[[131 122 131 144 131 117 141 130 131 123 124 127 145]
 [128 118 124 117 124 118 136 119 145 127 138 123 134]
 [126 132 128 137 132 116 130 109 133 143 100 126 155]
 [130 129 122 120 130 123 133 132 121 133 129 130 120]
 [123 138 120 142 122 117 124 120 126 114 131 133 130]]
->
[[127 145 131 122 131 144 131 117 141 130 131 123 124]
 [123 134 128 118 124 117 124 118 136 119 145 127 138]
 [126 155 126 132 128 137 132 116 130 109 133 143 100]
 [130 120 130 129 122 120 130 123 133 132 121 133 129]
 [133 130 123 138 120 142 122 117 124 120 126 114 131]]

[[124 121 131]
 [135 133 123]
 [146 152 116]
 [135 139 125]
 [129 130 128]
 [129 127 129]
 [135 138 126]
 [133 135 125]]
->
[[121 131 124]
 [133 123 135]
 [152 116 146]
 [139 125 135]
 [130 128 129]
 [127 129 129]
 [138 126 135]
 [135 125 133]]

[[145 128 117 131 118]
 [137 135 112 116 111]
 [133 143 133 144 126]
 [126 121 157 153 130]
 [132 116 158 122 113]]
->
[[131 118 145 128 117]
 [116 111 137 135 112]
 [144 126 133 143 133]
 [153 130 126 121 157]
 [122 113 132 116 158]]

[[144 146 146 158 110]
 [154 135 146 144 111]
 [134 151 150 157 116]
 [151 140 142 142 109]
 [130 150 155 150 121]
 [154 133 151 144 113]
 [145 148 142 153 108]
 [147 144 139 142 108]]
->
[[158 110 144 146 146]
 [144 111 154 135 146]
 [157 116 134 151 150]
 [142 109 151 140 142]
 [150 121 130 150 155]
 [144 113 154 133 151]
 [153 108 145 148 142]
 [142 108 147 144 139]]

[[121 137 120 135 135 134]
 [124 145 129 128 128 129]
 [134 131 143 115 115 115]
 [133 132 143 120 120 119]
 [135 106 128 127 126 125]
 [122 123 116 138 140 140]]
->
[[135 134 121 137 120 135]
 [128 129 124 145 129 128]
 [115 115 134 131 143 115]
 [120 119 133 132 143 120]
 [126 125 135 106 128 127]
 [140 140 122 123 116 138]]

[[120 146 127 127 127 128 128 109]
 [136 119 136 122 122 122 123 136]
 [126 138 139 119 120 120 120 114]
 [121 152 128 128 128 127 128 100]
 [120 147 126 130 130 131 129 106]
 [129 136 141 116 114 117 118 120]
 [136 129 145 112 111 115 114 128]
 [136 116 132 124 124 125 124 142]
 [123 126 113 144 145 141 143 131]]
->
[[128 109 120 146 127 127 127 128]
 [123 136 136 119 136 122 122 122]
 [120 114 126 138 139 119 120 120]
 [128 100 121 152 128 128 128 127]
 [129 106 120 147 126 130 130 131]
 [118 120 129 136 141 116 114 117]
 [114 128 136 129 145 112 111 115]
 [124 142 136 116 132 124 124 125]
 [143 131 123 126 113 144 145 141]]
---
[[136 118 108 136 123 139 140 135]
 [114 135 147 116 123 116 122 109]
 [125 122 124 126 130 135 138 127]
 [134 131 119 135 106 118 120 122]
 [110 130 142 115 119 120 131 105]
 [110 123 140 114 132 131 142 112]
 [133 134 125 134 113 117 116 125]
 [125 121 122 127 128 135 139 126]]
->
[[136 118 108 136 123 139 140 135]
 [134 131 119 135 106 118 120 122]
 [125 121 122 127 128 135 139 126]
 [125 122 124 126 130 135 138 127]
 [133 134 125 134 113 117 116 125]
 [110 123 140 114 132 131 142 112]
 [110 130 142 115 119 120 131 105]
 [114 135 147 116 123 116 122 109]]

[[113 118 128 102]
 [114 113 142 115]
 [115 120 124 101]
 [120 125 116 102]]
->
[[120 125 116 102]
 [115 120 124 101]
 [113 118 128 102]
 [114 113 142 115]]

[[131 128 130 125 136 132 137 139 126 137 125 127 126 135]
 [124 128 131 126 132 118 121 119 128 122 135 130 129 117]
 [132 130 128 121 125 130 140 136 125 133 131 127 133 152]
 [122 128 133 117 129 125 135 122 125 136 131 133 126 119]
 [134 128 125 146 122 132 132 131 124 131 133 128 126 126]]
->
[[134 128 125 146 122 132 132 131 124 131 133 128 126 126]
 [132 130 128 121 125 130 140 136 125 133 131 127 133 152]
 [131 128 130 125 136 132 137 139 126 137 125 127 126 135]
 [124 128 131 126 132 118 121 119 128 122 135 130 129 117]
 [122 128 133 117 129 125 135 122 125 136 131 133 126 119]]

[[149 115 143 118 134 115 114 115 130 118 128 115 136]
 [105 147 111 135 125 127 128 141 119 118 131 127 102]
 [136 114 127 123 117 136 131 120 142 137 130 139 128]]
->
[[105 147 111 135 125 127 128 141 119 118 131 127 102]
 [136 114 127 123 117 136 131 120 142 137 130 139 128]
 [149 115 143 118 134 115 114 115 130 118 128 115 136]]

[[122 153 149 142 124 125 150 133 121 114]
 [130 152 152 142 104 117 135 124 128 105]
 [138 154 144 148 124 117 144 126 124 117]
 [117 130 141 144 128 121 117 136 127 115]
 [116 131 137 149 156 128 144 149 111 129]
 [151 133 147 156 112 107 116 115 138 112]
 [148 158 133 132 157 122 154 134 130 133]
 [134 155 142 140 123 119 135 125 129 114]
 [117 149 136 135 137 126 131 135 125 119]]
->
[[148 158 133 132 157 122 154 134 130 133]
 [117 149 136 135 137 126 131 135 125 119]
 [116 131 137 149 156 128 144 149 111 129]
 [117 130 141 144 128 121 117 136 127 115]
 [134 155 142 140 123 119 135 125 129 114]
 [138 154 144 148 124 117 144 126 124 117]
 [151 133 147 156 112 107 116 115 138 112]
 [122 153 149 142 124 125 150 133 121 114]
 [130 152 152 142 104 117 135 124 128 105]]

[[126 134 122 138 113 130 120 124 138 132 124 134 128 138 129 115]
 [131 141 140 132 138 137 137 122 127 137 123 123 138 130 138 144]
 [119 154 123 127 118 134 119 124 129 125 125 124 130 123 127 115]
 [141 122 138 155 134 131 139 126 141 143 132 140 136 152 145 141]]
->
[[126 134 122 138 113 130 120 124 138 132 124 134 128 138 129 115]
 [119 154 123 127 118 134 119 124 129 125 125 124 130 123 127 115]
 [141 122 138 155 134 131 139 126 141 143 132 140 136 152 145 141]
 [131 141 140 132 138 137 137 122 127 137 123 123 138 130 138 144]]

[[141 153 135 151 102 149]
 [118 122 133 120 130 119]]
->
[[118 122 133 120 130 119]
 [141 153 135 151 102 149]]

[[133 123 129 134 133 140 122 118 131 126 110 129 133 127 122]
 [135 153 148 124 116 127 130 148 157 119 109 137 129 101 122]
 [125 116 137 133 139 142 121 132 124 117 149 129 124 131 129]
 [118 120 124 145 116 123 125 113 124 147 105 121 128 124 126]
 [112 115 109 113 137 119 142 122 131 123 142 118 143 134 136]]
->
[[112 115 109 113 137 119 142 122 131 123 142 118 143 134 136]
 [118 120 124 145 116 123 125 113 124 147 105 121 128 124 126]
 [133 123 129 134 133 140 122 118 131 126 110 129 133 127 122]
 [125 116 137 133 139 142 121 132 124 117 149 129 124 131 129]
 [135 153 148 124 116 127 130 148 157 119 109 137 129 101 122]]

[[128 131 118 136]
 [128 128 128 128]
 [133 122 126 128]
 [109 107 140 129]
 [124 137 138 118]
 [132 133 108 120]
 [135 117 135 120]
 [124 127 117 126]
 [114 145 119 133]
 [114 152 148 111]
 [118 154 151 105]
 [139 132 143 156]]
->
[[132 133 108 120]
 [124 127 117 126]
 [128 131 118 136]
 [114 145 119 133]
 [133 122 126 128]
 [128 128 128 128]
 [135 117 135 120]
 [124 137 138 118]
 [109 107 140 129]
 [139 132 143 156]
 [114 152 148 111]
 [118 154 151 105]]
